[[148 105 136]
 [150 103 138]
 [150 103 137]]
->
[136 103 150]

[[112 106 139 132]
 [103 124 114 135]]
->
[132 114]

[[124 154]
 [118 151]]
->
[154 118]

[[126 131 117 129]
 [113 143 106 130]
 [112 129 134 127]
 [128 120 139 125]
 [126 127 133 127]]
->
[129 106 129 128]

[[143 139 110 106 117]
 [111 127 148 123 110]
 [148 123 140 129 147]]
->
[117 123 140]

[[119 129]
 [118 156]]
->
[129 118]

[[151 142 114 150 154]
 [117 116 119 118 117]
 [113 140 158 119 111]]
->
[154 118 158]
---
[[105 101 104 156]
 [128 125 126 128]
 [152 126 100 156]]
->
[[152 126 100 156]
 [128 125 126 128]
 [105 101 104 156]]

[[127 133]
 [130 110]
 [120 123]
 [126 131]
 [141 146]
 [154 109]]
->
[[154 109]
 [141 146]
 [130 110]
 [127 133]
 [126 131]
 [120 123]]

[[142 142 120 142 141 123 118]
 [125 124 128 117 125 127 130]
 [116 117 139 124 118 136 140]
 [112 114 144 130 114 140 145]
 [149 146 108 126 146 113 107]
 [115 115 135 115 115 132 138]
 [113 116 143 131 116 139 144]
 [126 127 132 137 127 132 131]
 [151 148 109 133 148 114 107]]
->
[[151 148 109 133 148 114 107]
 [149 146 108 126 146 113 107]
 [142 142 120 142 141 123 118]
 [126 127 132 137 127 132 131]
 [125 124 128 117 125 127 130]
 [116 117 139 124 118 136 140]
 [115 115 135 115 115 132 138]
 [113 116 143 131 116 139 144]
 [112 114 144 130 114 140 145]]

[[133 132 127 137 136 127 121 126 118 119 116 134 129 135]
 [123 132 132 132 118 126 127 126 122 125 153 129 139 133]
 [140 132 121 127 124 133 122 135 133 135 151 140 118 130]
 [129 126 130 125 131 132 143 120 139 128 127 119 121 130]]
->
[[140 132 121 127 124 133 122 135 133 135 151 140 118 130]
 [133 132 127 137 136 127 121 126 118 119 116 134 129 135]
 [129 126 130 125 131 132 143 120 139 128 127 119 121 130]
 [123 132 132 132 118 126 127 126 122 125 153 129 139 133]]

[[111 120 116 120 122 135 126 119 123 117 122 121 116 122]
 [119 129 107 108 135 136 109 120 132 127 130 113 122 140]
 [112 116 116 128 113 134 129 118 121 120 117 128 118 116]
 [124 134 138 140 128 125 130 125 151 155 128 137 146 125]
 [146 130 108 108 137 126 108 130 109 110 139 105 106 143]
 [150 141 137 130 140 121 121 138 137 132 139 135 129 139]]
->
[[150 141 137 130 140 121 121 138 137 132 139 135 129 139]
 [146 130 108 108 137 126 108 130 109 110 139 105 106 143]
 [124 134 138 140 128 125 130 125 151 155 128 137 146 125]
 [119 129 107 108 135 136 109 120 132 127 130 113 122 140]
 [112 116 116 128 113 134 129 118 121 120 117 128 118 116]
 [111 120 116 120 122 135 126 119 123 117 122 121 116 122]]

[[146 115 132 119]
 [106 145 127 139]
 [120 141 137 138]
 [109 146 130 142]
 [126 133 134 132]
 [136 119 127 119]
 [112 139 124 136]
 [133 120 122 121]
 [142 121 137 124]
 [121 129 119 126]]
->
[[146 115 132 119]
 [142 121 137 124]
 [136 119 127 119]
 [133 120 122 121]
 [126 133 134 132]
 [121 129 119 126]
 [120 141 137 138]
 [112 139 124 136]
 [109 146 130 142]
 [106 145 127 139]]
---
[[127 137 136 122 128 122 126 148 147 142 133 148 129 126 126 130]
 [125 117 117 145 141 148 146 110 109 114 118 109 140 123 136 130]
 [121 129 128 131 132 129 132 143 144 136 122 144 132 119 131 127]
 [130 137 136 101 110 100 103 140 139 137 139 140 111 132 112 124]]
->
[[126 130 127 137 136 122 128 122 126 148 147 142 133 148 129 126]
 [136 130 125 117 117 145 141 148 146 110 109 114 118 109 140 123]
 [131 127 121 129 128 131 132 129 132 143 144 136 122 144 132 119]
 [112 124 130 137 136 101 110 100 103 140 139 137 139 140 111 132]]

[[124 124 141 149 131 138 113 136 130 129 141 124]
 [135 121 102 104 121 119 138 101 128 133 112 121]
 [149 130 135 127 135 121 129 101 132 139 140 119]]
->
[[141 124 124 124 141 149 131 138 113 136 130 129]
 [112 121 135 121 102 104 121 119 138 101 128 133]
 [140 119 149 130 135 127 135 121 129 101 132 139]]

[[151 120 105 132 119 113 103 131 125 103 139 123 101 113]
 [110 109 142 145 111 128 102 123 118 104 101 149 121 151]
 [149 145 119 119 146 125 149 114 140 145 152 115 123 104]
 [147 139 141 141 126 112 131 126 131 130 133 145 117 144]]
->
[[101 113 151 120 105 132 119 113 103 131 125 103 139 123]
 [121 151 110 109 142 145 111 128 102 123 118 104 101 149]
 [123 104 149 145 119 119 146 125 149 114 140 145 152 115]
 [117 144 147 139 141 141 126 112 131 126 131 130 133 145]]

[[137 132 127 147 145]
 [145 125 132 138 135]
 [112 136 135 137 143]
 [137 143 129 132 156]
 [128 145 122 137 141]
 [121 144 129 130 133]
 [115 137 130 134 144]
 [132 137 122 153 144]
 [139 127 124 148 115]]
->
[[147 145 137 132 127]
 [138 135 145 125 132]
 [137 143 112 136 135]
 [132 156 137 143 129]
 [137 141 128 145 122]
 [130 133 121 144 129]
 [134 144 115 137 130]
 [153 144 132 137 122]
 [148 115 139 127 124]]

[[128 118 137 113 101 139 117 132 125 111]
 [129 120 136 116 108 135 119 131 125 114]
 [120 140 104 140 124 145 148 119 130 148]
 [129 119 136 114 104 137 118 131 125 112]
 [129 122 135 120 116 131 121 130 126 118]
 [123 137 111 137 128 138 142 122 130 142]
 [129 124 133 123 121 129 123 130 127 121]]
->
[[125 111 128 118 137 113 101 139 117 132]
 [125 114 129 120 136 116 108 135 119 131]
 [130 148 120 140 104 140 124 145 148 119]
 [125 112 129 119 136 114 104 137 118 131]
 [126 118 129 122 135 120 116 131 121 130]
 [130 142 123 137 111 137 128 138 142 122]
 [127 121 129 124 133 123 121 129 123 130]]

[[129 133 121 144 135]
 [132 142 123 150 128]]
->
[[144 135 129 133 121]
 [150 128 132 142 123]]

[[110 146 141 106 139]
 [115 115 119 129 123]
 [100 108 110 130 121]]
->
[[106 139 110 146 141]
 [129 123 115 115 119]
 [130 121 100 108 110]]
